128 stands for zero in the data rows.
Here are some numbered points:
[161  80  44 245 255 253 146 113 197 124 104 133 193 120 212  31] 0
[ 11  42 171 143 208 169 173 227 229  99 182 164 168 162 168  12] 1
[153 137 108 153 132 155 122 100 134 145  95 127 141 138 130 137] 2
[125 131 140 126 132 124 139 135 111 133 122 131 130 138 119 146] 3
[135 220 128 116  94  97  91 100 115 146  94 127 103 130  74 182] 4
[158 117  72 186 195 207 134 117 195 125 115 124 162 133 172  81] 5
[115 181 137 114 126 117 122 173  98 139 104 112 112 133 102 173] 6
[139 109 116 127 139 138 131 138 144 126 126 131 126 122 147 124] 7
[140 150 145 109 117 105 132 117  89 128 125 111 108 125 124 135] 8
[142 156 120 120 130 142 132 130 131 152  89 119 116 137 109 155] 9
[147 144 110 124 145 133 124  92 104 136 137 131 120 116 136 114] 10
[ 53 208 190 140 137 105 100  95 154 103 141 212 131 182 118 111] 11
[106 121 130 120 133 134 149 118 159 129 155 139 138 119 139 112] 12
[145  78 145 121 121 152 159 119  73 150 106  94 157 125 138 126] 13
[138 114 101 144 141 147 128 116 143 141 103 118 139 135 130 130] 14
[140  82  96 106 195 174 157 165 193 135 109 101  83 170 205 137] 15
[138 126 106 149 126 138 125 154 119 118 146 112 132 113 129 124] 16
[122 170 137 115 119 115 118 127 139 144 102 136 117 150 101 158] 17
[133 123 129 119 121 123 130 128 134 112 133 135 134 110 132 115] 18
[109  56 131 136 142 161 166 170 160 128 149 135 158 126 148 112] 19
[136  99 135 130 147 153 141 151 183 139 108 125 134 128 149 113] 20
[123 144 139 134 104 102 106 118  98 126 151 129 124 121 114 131] 21
[118 173 126 131 133 126 103  66 147 102  81 162 150 115 136 121] 22
[158  83 117 109 168 152 145 187 125 139 133 110 111 124 162 136] 23
[148 105 126 138 132 142 149 191  83 143 145 100  99 118 126 146] 24
[197  97 179  80 120 134 139 191 200 110  61  84 124  55 105 140] 25
[152 184 153 196 108 106 146 142   6 140 122   7 119  72 104  95] 26
[115 133 122 164 151 158 129  86 118 171 103 118 129 179 124 125] 27
[121 155 131 123 121 122 113 100 134 119 120 150 143 127 119 123] 28
[127  47  49 137 203 157 112 136 224 136 206 183 101 151 186  95] 29
[ 96 174 153 105  87 107 104 133 133 134 109 164 119 141  74 178] 30
[121  62 165  92  87  93 146 187 107 113 163 108 140 106 126 128] 31
[140  97 136 185  96 168 118 181 149 165  99 117 164 159 106 181] 32
[151 147 147 130 105  95 144 184  62 120 132  72 120 103 108 158] 33
[133 165 156  98 124 111 125 165  92 138 130 104  95 138 107 169] 34
[133 145 124 149 145 143 125  93 140 135 106 123 132 133 123 108] 35
[117 173 118 146 118 113  77  60 109 120 133 137 126  99 115 111] 36
[122 131 135 115 102 112 120 143 114 122 138 136 133 110 117 131] 37
[192   0  74 119 249 193 222 255 103 139 172  49  70 132 255  91] 38
[131 135 132 121 127 127 130 131 114 132 124 130 118 133 123 141] 39
Which two points above are nearest to each new point by angle, seen from the average point of the numbered points? Their numbers follow each, nearest first.
[119 123 126 107  95  88 109 100 120  73 128 143 152  63 154  94] 18 37
[142  80 109 118 162 145 134 100 149 117 161 108 119 138 157  63] 29 7
[134 124 126 121 141 133 133 141 142 132 123 128 119 136 139 133] 15 7
[ 92 186 223  53   0   0 103   0   0 131 144 164 231  99   0 159] 21 37
[152  47 107 114  92 144 161 162 110 140 158 114 131 128 144 140] 31 24
[128 172 134 147 123 130 111 112 106 125  95 128 135 127 113 138] 4 36
[128  89 123 132 132 141 158 139 123 124 154 108 143 120 148 119] 19 31
[ 99 104 147 132 168 145 143 166 162 131 143 111 101 119 146  92] 1 19
[108 169  95 140 159 128 127 141 147 125 181 148  97 149 149 137] 29 11
[123 250 173 133 107  76  64  29 141 115  91 152 149  94  82 137] 28 36
[131 139 143 150 127 122 135 139  83 137 129  84 117 122 128 115] 26 33
[143 150  92 127 163 120 109  98 158 105 184 145  97 184 159 133] 29 10
[ 94 255 157 107  86  54  76   0 130 116  61 180 166  89  55 141] 28 22
[110  68 113 154 189 182 144 118 141 135 141  86 137 134 170  62] 0 5
[131 113 126 123 135 132 141 139 124 121 140 120 127 126 147 114] 31 38
[129 119 103 139 125 149 128 104 152  99 118 197 187 126 165 105] 22 28
[120 114 116 107 153 111 119 133 131 113 160 147  89 114 157  91] 29 18
[140 172 126 120 135 113 115 117 121 141 117 103 108 137 102 159] 4 17
[118 251 137 120 105  63  69   1 164 119  75 166 138  90  71 155] 28 22
